Each row is where one point has got to under a steady rotation. How many ticks took it there?
The counts run from 0 to 365.
[ 92 153 136 188 115 138 157 139 107 149 102  90 112 154  87 159 104 132
 184 118 139 123 160 122 100 149 120 108 139 148 129 103] -> 178
[ 77 165 161 115 127 147 156 153 118 141  97 149  99 118 122 123 117  85
 106  89 134 154 166 165 141 122 104 148 144 104 137  74] -> 51
[141 130 149 178 159 128 151 116 155 118 126 109 145  87  95  82 128 140
 126  99 147 111 142 118 167 141  78 123 139 128 170  68] -> 215
[ 67 140  91 121 112 126 127 127  98 116 163 111 105 114 130  88 156 105
 151 100 132 172 141 120 125  77  88 126 125 120 124 178] -> 22
[ 85 151  82  90 138 141 117  90 142 136 104 129  94 143 110 119 139 120
 120 137 173  76 171 118 103  91 113 128 122  81 134 126] -> 280
[125 137  85 151  67 119 148 145 134 105 163  79 126 129  76 136 118 137
 117 162 168 130 160 170 128 123 111 129 152 106 169 133] -> 239
[ 89 130 106 173 142 169 161 186 115 153 110 112 131 134  99 163 113 124
 120  76 150 109 138 128 147 146 145 157 125 109 113  92] -> 328
[106 143  82 109 129 119 111 109 128 103 120  94 105 126 147  59 175 149
 132 109 132 152 122  91 161 133  85 140 149 137 142 151] -> 254
[ 83 165 121  99 130 149 114 106 166 150 101  66 159 138 109 129 123 145
 142 152 164 119 140 103 113  91 115  95 139  83 136 112] -> 277
[152 139  87 126 113 155  88 108 106 101 101  77  99 129 104 106  78 150
 122 118 143 158 122 140 142 122 110 174 165 115 141 126] -> 250
[ 93 144  95 121 151 125 165 168 123 136 182 100 148 150 102 112 192 133
 116 105 131  94 140  86 157 158 124 119 146 140 132 115] -> 324
[104 105 130 157 122 136 150 123  91 140 130  64 160 111  86 105  96 169
 177 145 160 160 123 116 134 107 112 101 147 126 118 124] -> 357
[ 94 140 154 114  99 133 154 178 115 148 169 124 107 106 115 101 146  94
 121 125 169 175 162 119 175 120 131 128 173  97 134 114] -> 229
[108 154 102  82  98 165 118  91 151 145 102 127 135 145 118 114 114 181
 118 115 102 162 128 135 179 103 104 116 178 133 136 123] -> 194
[110 156 127 121 154 100 172 153 103 133 158  79 132 127 111  89 142 116
  89 124 107 139 145 165 149 155  96 156 155 156 153 101] -> 146
[132 157  73 131  98 136 133 135  94 163 140 129  88 131  93 144 122 144
  98  81 112 106 139 129 115 174 128 107 178 156 110 116] -> 85
[ 84 150 101 117  98 126 118 126 100  95 162 104 110 114 134  84 157 117
 148 107 129 171 141 124 129  81  75 120 140 113 132 172] -> 21
[106 125  58 142 115 152 133 127  89 183 126 136  89 134 117 139 122 125
 123  89 134 123 131 113 116 137 138 103 179 147  77 125] -> 83
[124 140 127 135 125 112 129 161 133 112 163  79 121 131  97 113 135 161
  99 141 145 115 179 137 186 154  90 175 133 136 168 141] -> 7
[ 86 127  85 103 125  81 149 114 128 106  70 142  89 114 101 152 135 150
 126 120 133 126 162 157 146 183 114 107 134 150 139 112] -> 293
[103 101  62 129 135 117 122  92  99 157 116 100 141  95  88 117 119 180
 142 141 169  94 134 100 131 117 122 115 135 126  93 152] -> 360
[135 121 156 178 161 141 139 123 148 128 127  96 155  96 109  81 126 137
 138 110 151 123 140 113 166 123  75 112 147 121 153  65] -> 216
[ 94 162  79  78  92 136 127 109 149 116 100 123 137 148 136 114 164 168
 132 110 104 143 127 130 156 100 106  77 168 117 123 133] -> 196
[103 149 115  78 108 109 117 130 115 150 163  72 149 110  93 118 117 165
 102  97 112 143 123  90 106 159  96  93 146 153 121 137] -> 264
[ 76 130  92 154 135 158 105 158 126 138  84  98 108 112 137 141 117 137
 151 113 154 156 143 125 186 104 127 168 117 104 101 164] -> 12
[ 82 134  96 144 111 117 163 149 156 199 111 126  82 123 111 140 130 136
 122 123 151 160 135 123 168 154 168  95 132 128 111 148] -> 233
[ 74 141  82 137 145 125 142 115  92 161 150 126  84 111 109  99 129 103
 142  80 108 159 134 122 122 100 112 125 106 144 111 178] -> 24
[ 99 139 114 134 105  80 155 130 123  82  97 123 114 106 102 141 136 139
 136 122 125 127 176 177 146 165  77 110 140 153 156  94] -> 295
[125 130 114 124  99 171 119 140 176 140 115  96 145 143  96 148  92 189
  81 107 149 130 135 116 167 156 108 139 153 124 154 102] -> 332
[107 149 117 124 101 192 122  97 124 155  96 144 124 135 105 130  82 165
 121 107 107 158 142 149 176 105 104 156 171 131 140 108] -> 192
[141 157  91 138  89 130  87 103 146 130  75 107  74 119 125 125  91 174
 113 101 123 146 147 144 138 138  85 142 146 141 130 151] -> 16
[ 65 153 119 162 146 113 165 123 135 155 126 120  89 145  99 123 157 114
 175 109 138 136 150  81 142 162 130 110 111 151 145 136] -> 175
[134 150  59 144 156 118  85 110 137 148 102 108 121  87 105 175 107 131
 142 104 102  99 146 143 163 133 116  84 141 139 104 133] -> 304
[139 112  93 161 155 114 149  98 145 109 113 137 125  87  70  99 122 137
 111  86 155  96 134 124 145 157 107 132 117 119 169  75] -> 213
[105 163 126  96  89 130 104 119 116  94 165 104  92 132  90 121 119  91
 140 112 158 173 149  92 113 145 118 120 164  99 174 110] -> 170
[115 127  91 105 120 130 153 130 115 134 197 105 128 161  92 104 159 138
  89 119 147 112 139  94 134 161 114 117 175 147 156  96] -> 322
[115 120 127 158 173 125 132 107 137 129 179 102 127 115  72 134  93 111
 134 135 120 149 171 155 189 126  93 122 127 149 171 116] -> 65
[ 64  95 110 156 131 135 139 127 110 125 157 111 161  89 108 144 116 114
 149 144 137 167 157 156 175 100  72 119 138 147 144 123] -> 299
[ 89 177 114 154 131 156 141 150 101 127  92 138 132 119 117 139 149 137
 167 100 113  82 177 133 174 104 114 172 127 103 119 119] -> 188
[ 97 148  99 140 175 146  82 114 158 174 124 114  72 126 131 145 107  92
 119  75 122 137 155 106 139 120 103 102 116 138 113 148] -> 164
[105  95 114  66 110 125 133 119 120 101 121 110 103 140  94  95 105 173
 114 108 174 182 131  97 143 148 115 105 150 118 138 124] -> 113
